In the data rows, zero lies at 4.5, halfway between 4 and 5.
Here are some points, one per row:
{4, 2, 5, 4, 5, 7, 2, 4, 6, 4, 3, 5, 4, 3, 5, 7, 7, 4, 5, 5, 3, 2, 4, 8,
 3, 5, 3, 6, 5, 9, 2, 6, 3, 4, 3, 6, 4, 3, 4}
{5, 4, 8, 4, 3, 4, 7, 3, 4, 6, 4, 4, 5, 6, 5, 6, 6, 6, 2, 5, 4, 1, 4, 3,
 5, 5, 2, 2, 2, 7, 4, 2, 4, 6, 5, 2, 4, 5, 1}
{5, 3, 5, 5, 5, 6, 5, 3, 4, 5, 6, 3, 7, 6, 4, 4, 3, 3, 3, 6, 0, 5, 5, 1,
 3, 2, 3, 7, 7, 3, 6, 7, 6, 6, 3, 3, 7, 3, 4}
{7, 3, 1, 0, 5, 4, 3, 5, 1, 4, 4, 6, 5, 6, 3, 5, 6, 4, 2, 5, 3, 6, 4, 3,
 6, 5, 2, 4, 4, 2, 6, 4, 4, 3, 3, 8, 5, 6, 7}
{4, 6, 6, 4, 8, 3, 4, 4, 3, 3, 6, 3, 3, 5, 4, 5, 4, 4, 2, 5, 5, 6, 0, 5,
 3, 8, 1, 4, 4, 5, 6, 6, 6, 5, 3, 4, 8, 2, 4}
{5, 4, 5, 7, 4, 5, 2, 5, 8, 2, 5, 8, 6, 7, 3, 7, 5, 5, 6, 5, 7, 4, 4, 2,
 4, 5, 2, 7, 2, 3, 7, 5, 2, 2, 4, 3, 6, 6, 5}
{3, 5, 1, 5, 6, 4, 7, 2, 8, 4, 5, 5, 4, 7, 6, 5, 4, 9, 3, 0, 3, 7, 5, 8,
 5, 4, 2, 7, 4, 4, 7, 1, 5, 6, 7, 5, 3, 4, 5}
{6, 3, 5, 3, 7, 4, 0, 3, 3, 2, 4, 1, 5, 4, 5, 0, 2, 7, 6, 4, 4, 6, 8, 6,
 5, 3, 7, 7, 5, 4, 4, 6, 1, 4, 2, 7, 8, 7, 4}
{4, 4, 3, 6, 7, 6, 6, 5, 5, 3, 3, 3, 5, 5, 7, 8, 2, 7, 3, 5, 4, 5, 6, 3,
 1, 2, 4, 6, 6, 7, 1, 3, 2, 2, 6, 5, 3, 5, 6}
{2, 3, 3, 6, 5, 4, 3, 4, 3, 6, 2, 4, 4, 5, 3, 3, 8, 2, 4, 7, 3, 5, 3, 7,
 5, 4, 6, 9, 8, 4, 3, 4, 6, 8, 4, 3, 2, 5, 6}
{2, 9, 6, 4, 4, 5, 2, 5, 2, 3, 4, 3, 5, 4, 4, 2, 4, 4, 2, 5, 4, 7, 4, 5,
 3, 6, 9, 3, 2, 4, 7, 5, 5, 6, 4, 6, 4, 5, 2}
{4, 5, 3, 4, 0, 2, 5, 2, 6, 4, 6, 8, 2, 6, 6, 3, 5, 7, 5, 1, 2, 5, 6, 2,
 6, 6, 4, 2, 5, 5, 4, 5, 5, 3, 5, 2, 3, 5, 4}
{4, 5, 4, 6, 3, 6, 5, 5, 5, 4, 3, 5, 7, 5, 5, 4, 3, 7, 3, 5, 5, 4, 2, 7,
 8, 6, 5, 2, 5, 4, 2, 8, 7, 3, 6, 5, 6, 3, 6}
{5, 3, 4, 7, 5, 5, 2, 9, 4, 4, 3, 5, 2, 8, 7, 1, 1, 5, 4, 4, 4, 4, 5, 3,
 3, 6, 4, 3, 2, 5, 4, 3, 5, 4, 3, 6, 3, 5, 6}
{4, 5, 3, 6, 2, 4, 4, 4, 4, 6, 7, 4, 5, 5, 6, 4, 8, 2, 5, 3, 7, 2, 5, 4,
 3, 3, 3, 3, 5, 6, 4, 6, 3, 3, 5, 2, 6, 7, 5}
{2, 5, 4, 3, 5, 6, 4, 5, 2, 5, 6, 4, 6, 5, 4, 4, 1, 2, 7, 5, 2, 3, 4, 5,
 4, 8, 4, 4, 6, 2, 6, 5, 3, 5, 5, 6, 5, 5, 7}
{3, 3, 4, 4, 4, 3, 5, 4, 6, 8, 1, 1, 5, 4, 3, 6, 5, 4, 4, 5, 6, 8, 6, 6,
 4, 4, 3, 3, 6, 7, 7, 7, 4, 4, 4, 3, 3, 2, 5}
{3, 5, 6, 3, 5, 5, 5, 4, 5, 8, 3, 5, 2, 5, 6, 5, 3, 5, 4, 3, 6, 2, 4, 4,
 3, 3, 5, 6, 1, 2, 6, 5, 7, 5, 7, 6, 5, 5, 6}
{3, 6, 4, 4, 3, 3, 5, 4, 3, 4, 2, 5, 2, 4, 2, 5, 5, 5, 4, 5, 5, 2, 8, 5,
 5, 2, 5, 4, 3, 4, 4, 5, 3, 7, 4, 4, 4, 3, 5}
{3, 5, 5, 6, 3, 6, 6, 2, 6, 5, 3, 1, 5, 2, 5, 8, 2, 4, 6, 4, 6, 4, 5, 4,
 6, 6, 3, 4, 5, 4, 1, 4, 5, 5, 3, 3, 5, 5, 4}
{5, 3, 4, 4, 3, 5, 4, 5, 6, 4, 2, 5, 5, 6, 2, 6, 4, 3, 5, 2, 6, 5, 3, 0,
 7, 6, 7, 5, 7, 5, 5, 4, 6, 4, 3, 2, 4, 4, 3}
{7, 5, 3, 4, 5, 3, 5, 4, 4, 5, 4, 6, 5, 6, 8, 4, 3, 6, 6, 4, 5, 6, 6, 4,
 4, 7, 4, 4, 5, 6, 2, 4, 3, 5, 5, 3, 4, 2, 3}
{7, 3, 3, 6, 1, 8, 3, 5, 5, 8, 4, 7, 3, 5, 6, 4, 8, 4, 7, 5, 4, 5, 3, 8,
 4, 7, 4, 6, 6, 7, 4, 4, 4, 6, 9, 6, 4, 5, 5}
{4, 1, 6, 5, 2, 4, 6, 5, 1, 5, 6, 7, 3, 3, 4, 4, 3, 5, 7, 5, 4, 5, 4, 6,
 3, 3, 5, 3, 4, 4, 4, 2, 5, 4, 4, 3, 3, 5, 4}
{4, 4, 6, 7, 6, 7, 4, 6, 3, 8, 3, 2, 4, 5, 3, 6, 8, 5, 6, 5, 5, 9, 5, 2,
 6, 5, 5, 4, 7, 6, 5, 5, 7, 5, 3, 4, 5, 5, 4}
{5, 6, 6, 4, 4, 7, 4, 5, 2, 6, 4, 2, 2, 5, 5, 5, 3, 7, 2, 2, 6, 2, 3, 3,
 5, 3, 7, 9, 5, 2, 5, 6, 2, 2, 6, 6, 7, 3, 6}
{5, 8, 7, 6, 3, 5, 7, 6, 4, 2, 7, 4, 4, 2, 3, 6, 2, 5, 4, 6, 6, 4, 2, 5,
 4, 4, 4, 6, 6, 9, 6, 7, 3, 5, 0, 4, 3, 7, 3}
{1, 7, 3, 3, 5, 3, 4, 6, 4, 6, 6, 5, 6, 6, 6, 6, 5, 5, 6, 4, 1, 5, 4, 5,
 4, 5, 6, 6, 5, 3, 5, 5, 8, 3, 2, 3, 6, 8, 4}
{6, 1, 3, 3, 5, 5, 5, 6, 6, 1, 6, 5, 6, 6, 5, 4, 6, 2, 5, 5, 4, 6, 3, 4,
 4, 4, 5, 4, 6, 5, 5, 7, 5, 2, 8, 2, 6, 4, 3}
{5, 6, 6, 1, 5, 2, 3, 7, 3, 5, 4, 4, 6, 3, 6, 4, 3, 2, 3, 4, 8, 8, 5, 6,
 3, 4, 6, 4, 6, 6, 4, 7, 4, 3, 1, 6, 6, 6, 6}
{3, 3, 3, 5, 5, 2, 6, 2, 4, 6, 5, 6, 7, 3, 3, 4, 5, 6, 2, 3, 3, 5, 2, 5,
 4, 5, 5, 5, 5, 3, 1, 6, 3, 4, 3, 4, 3, 6, 5}
{3, 2, 6, 5, 4, 6, 6, 5, 5, 5, 4, 5, 2, 2, 7, 5, 8, 4, 4, 5, 8, 4, 4, 4,
 4, 4, 4, 5, 5, 3, 1, 5, 5, 4, 3, 6, 3, 1, 3}
{8, 5, 0, 6, 6, 4, 4, 6, 6, 4, 5, 1, 3, 5, 5, 4, 3, 3, 5, 8, 3, 4, 1, 3,
 6, 3, 6, 2, 3, 4, 3, 4, 4, 4, 3, 5, 6, 5, 6}
{7, 4, 6, 6, 4, 2, 4, 3, 7, 5, 2, 3, 5, 4, 7, 7, 7, 4, 3, 3, 2, 4, 4, 4,
 3, 3, 5, 2, 4, 3, 4, 4, 4, 5, 4, 4, 4, 6, 3}
{6, 3, 5, 5, 6, 6, 3, 6, 2, 2, 6, 2, 2, 2, 6, 5, 6, 2, 4, 5, 5, 4, 5, 6,
 3, 4, 4, 6, 7, 5, 7, 4, 5, 5, 4, 1, 2, 6, 4}
{3, 6, 5, 4, 7, 6, 7, 7, 5, 4, 4, 3, 4, 4, 3, 5, 6, 7, 6, 6, 7, 1, 3, 5,
 3, 3, 5, 3, 4, 4, 3, 7, 6, 4, 4, 6, 4, 4, 5}
{3, 6, 2, 6, 7, 4, 6, 6, 5, 3, 5, 5, 5, 2, 5, 3, 5, 5, 4, 2, 1, 2, 3, 1,
 7, 5, 2, 6, 3, 5, 9, 6, 3, 4, 5, 7, 3, 4, 4}
{5, 3, 6, 6, 5, 2, 6, 4, 5, 3, 4, 8, 4, 6, 3, 5, 6, 6, 4, 6, 4, 6, 6, 5,
 6, 5, 7, 1, 5, 5, 5, 3, 2, 6, 5, 7, 5, 4, 2}
{7, 7, 4, 5, 7, 2, 4, 1, 4, 6, 9, 4, 3, 4, 6, 5, 3, 5, 4, 3, 6, 3, 7, 3,
 4, 6, 5, 5, 2, 5, 4, 6, 5, 4, 2, 6, 3, 2, 5}
{6, 5, 5, 5, 3, 4, 7, 4, 5, 8, 5, 4, 2, 5, 5, 3, 5, 3, 5, 3, 3, 5, 5, 3,
 6, 5, 4, 4, 5, 7, 6, 3, 4, 6, 6, 6, 5, 7, 2}
{6, 6, 6, 5, 4, 5, 3, 2, 2, 7, 5, 7, 6, 6, 5, 5, 5, 6, 8, 2, 5, 4, 7, 7,
 9, 6, 4, 5, 3, 3, 4, 7, 6, 4, 6, 5, 4, 6, 3}
{6, 5, 4, 3, 3, 6, 5, 1, 3, 3, 4, 7, 8, 4, 7, 4, 5, 6, 3, 4, 5, 3, 8, 5,
 1, 5, 6, 3, 4, 5, 8, 4, 5, 5, 5, 7, 6, 2, 7}
{6, 1, 8, 4, 5, 5, 5, 6, 4, 2, 5, 6, 7, 6, 7, 1, 5, 5, 6, 4, 5, 5, 6, 4,
 6, 6, 3, 3, 7, 5, 5, 2, 3, 3, 5, 7, 2, 4, 4}
{0, 4, 3, 4, 7, 9, 3, 3, 3, 4, 4, 5, 4, 4, 2, 2, 3, 4, 7, 5, 6, 4, 7, 5,
 5, 5, 6, 3, 3, 3, 6, 5, 1, 3, 6, 4, 6, 6, 2}
{2, 5, 3, 4, 2, 4, 5, 5, 1, 5, 6, 3, 6, 8, 1, 2, 2, 4, 4, 5, 4, 6, 0, 3,
 4, 2, 4, 4, 6, 9, 5, 5, 8, 5, 7, 4, 5, 2, 6}
{5, 6, 3, 6, 3, 5, 2, 8, 2, 3, 4, 3, 6, 5, 4, 7, 2, 5, 4, 3, 6, 5, 5, 9,
 5, 5, 4, 6, 4, 3, 6, 7, 2, 6, 4, 7, 4, 3, 3}
{4, 2, 3, 5, 5, 4, 8, 6, 3, 4, 3, 4, 6, 4, 4, 4, 4, 2, 7, 8, 6, 6, 5, 5,
 4, 4, 5, 7, 3, 5, 3, 3, 8, 4, 5, 7, 4, 6, 0}
{5, 3, 3, 5, 6, 5, 0, 2, 4, 8, 4, 4, 5, 3, 6, 7, 6, 6, 8, 5, 5, 7, 5, 3,
 4, 3, 4, 3, 4, 6, 5, 2, 5, 5, 5, 3, 4, 1, 5}
{6, 5, 6, 5, 5, 8, 5, 6, 7, 7, 3, 6, 2, 3, 4, 4, 4, 7, 1, 6, 4, 3, 4, 6,
 2, 5, 2, 3, 7, 4, 4, 4, 4, 2, 3, 6, 7, 5, 3}
{4, 5, 3, 6, 4, 3, 4, 5, 7, 4, 6, 9, 6, 5, 5, 5, 4, 4, 3, 7, 6, 3, 5, 3,
 5, 2, 6, 6, 3, 6, 4, 0, 3, 4, 3, 7, 7, 8, 5}
{4, 5, 7, 3, 6, 4, 4, 6, 5, 4, 6, 5, 6, 5, 4, 5, 0, 0, 5, 2, 4, 6, 5, 6,
 5, 2, 5, 3, 6, 3, 4, 4, 7, 4, 4, 5, 4, 4, 6}
{3, 6, 3, 2, 3, 5, 4, 2, 7, 6, 3, 3, 1, 8, 5, 5, 8, 2, 4, 5, 2, 3, 4, 5,
 7, 6, 7, 4, 4, 6, 4, 4, 2, 4, 3, 3, 4, 2, 9}
Along one direction, these points spread out more than along any other. Take the direction at right angles to it along which they spread out most. Then take the direction at right angles to both along which they spread out most. Go by this last direction. Where along it does each point below lie, from 0 to 99? The average is 50, and the first point in the table lies past the average. One standard deviation of the points above along it is 16.
{5, 6, 5, 4, 4, 2, 6, 6, 9, 7, 3, 5, 4, 2, 2, 4, 2, 6, 6, 3, 3, 1, 5, 3,
 3, 6, 5, 5, 6, 4, 6, 3, 3, 6, 7, 5, 2, 2, 2} 56
{2, 5, 6, 9, 4, 7, 6, 8, 4, 4, 3, 4, 4, 3, 2, 4, 4, 4, 4, 5, 2, 7, 6, 5,
 5, 1, 1, 7, 2, 4, 2, 5, 4, 2, 5, 1, 7, 3, 7} 57
{3, 6, 5, 2, 5, 4, 5, 5, 6, 4, 7, 4, 5, 5, 4, 8, 6, 4, 5, 6, 5, 4, 6, 5,
 5, 5, 6, 4, 5, 3, 5, 2, 4, 4, 8, 3, 3, 7, 6} 46
{3, 5, 7, 3, 5, 4, 5, 3, 8, 6, 5, 6, 6, 4, 8, 6, 6, 4, 7, 7, 4, 7, 6, 6,
 5, 4, 6, 2, 3, 2, 6, 6, 4, 3, 4, 4, 3, 3, 5} 52
{7, 2, 4, 3, 4, 5, 9, 5, 6, 5, 8, 4, 5, 4, 6, 4, 5, 4, 7, 4, 7, 4, 5, 7,
 3, 6, 4, 6, 3, 5, 5, 5, 3, 7, 3, 1, 5, 6, 5} 59
{6, 4, 5, 6, 2, 1, 6, 4, 3, 2, 3, 3, 2, 1, 4, 4, 4, 6, 8, 4, 2, 4, 5, 4,
 6, 5, 4, 5, 7, 4, 3, 4, 9, 4, 6, 6, 7, 5, 5} 43
{6, 5, 6, 6, 4, 3, 1, 5, 3, 2, 5, 4, 6, 9, 4, 1, 5, 4, 4, 1, 6, 5, 6, 2,
 5, 3, 4, 4, 3, 3, 3, 3, 5, 6, 6, 6, 8, 5, 9} 31
{4, 9, 3, 3, 6, 4, 6, 3, 5, 3, 4, 6, 2, 6, 2, 4, 5, 2, 5, 6, 3, 6, 5, 5,
 4, 4, 3, 6, 5, 4, 3, 7, 4, 5, 5, 4, 3, 5, 4} 40
{3, 2, 6, 5, 5, 5, 3, 6, 6, 5, 5, 5, 2, 5, 4, 6, 7, 4, 1, 6, 8, 5, 2, 5,
 6, 3, 5, 6, 7, 3, 6, 8, 4, 8, 4, 5, 1, 5, 5} 60
{7, 5, 4, 4, 7, 6, 4, 2, 3, 4, 2, 3, 6, 2, 4, 1, 3, 3, 2, 3, 6, 3, 5, 6,
 4, 3, 3, 3, 3, 3, 4, 1, 4, 2, 4, 5, 4, 6, 4} 64
{6, 3, 5, 0, 3, 6, 3, 5, 6, 1, 2, 8, 5, 2, 5, 6, 3, 4, 5, 7, 3, 3, 2, 4,
 4, 4, 2, 3, 5, 5, 4, 6, 4, 9, 4, 3, 2, 4, 6} 55
{4, 5, 3, 4, 4, 3, 3, 4, 8, 3, 6, 5, 6, 1, 3, 2, 5, 5, 5, 6, 5, 5, 8, 4,
 4, 7, 3, 4, 4, 4, 6, 0, 5, 4, 5, 3, 2, 4, 5} 46
{5, 5, 5, 3, 6, 6, 4, 4, 6, 3, 9, 5, 4, 4, 2, 6, 6, 7, 3, 4, 3, 6, 4, 5,
 3, 4, 4, 3, 2, 5, 1, 2, 6, 7, 3, 5, 4, 7, 5} 56
{3, 2, 5, 6, 5, 2, 6, 2, 4, 4, 7, 4, 6, 5, 4, 5, 6, 5, 7, 5, 3, 1, 3, 7,
 1, 4, 5, 2, 3, 1, 6, 4, 5, 6, 4, 4, 5, 4, 4} 47
{5, 4, 6, 3, 6, 7, 5, 4, 4, 4, 5, 6, 6, 3, 6, 4, 3, 5, 2, 5, 6, 5, 6, 5,
 5, 7, 5, 7, 0, 6, 5, 2, 5, 5, 6, 2, 7, 4, 6} 56
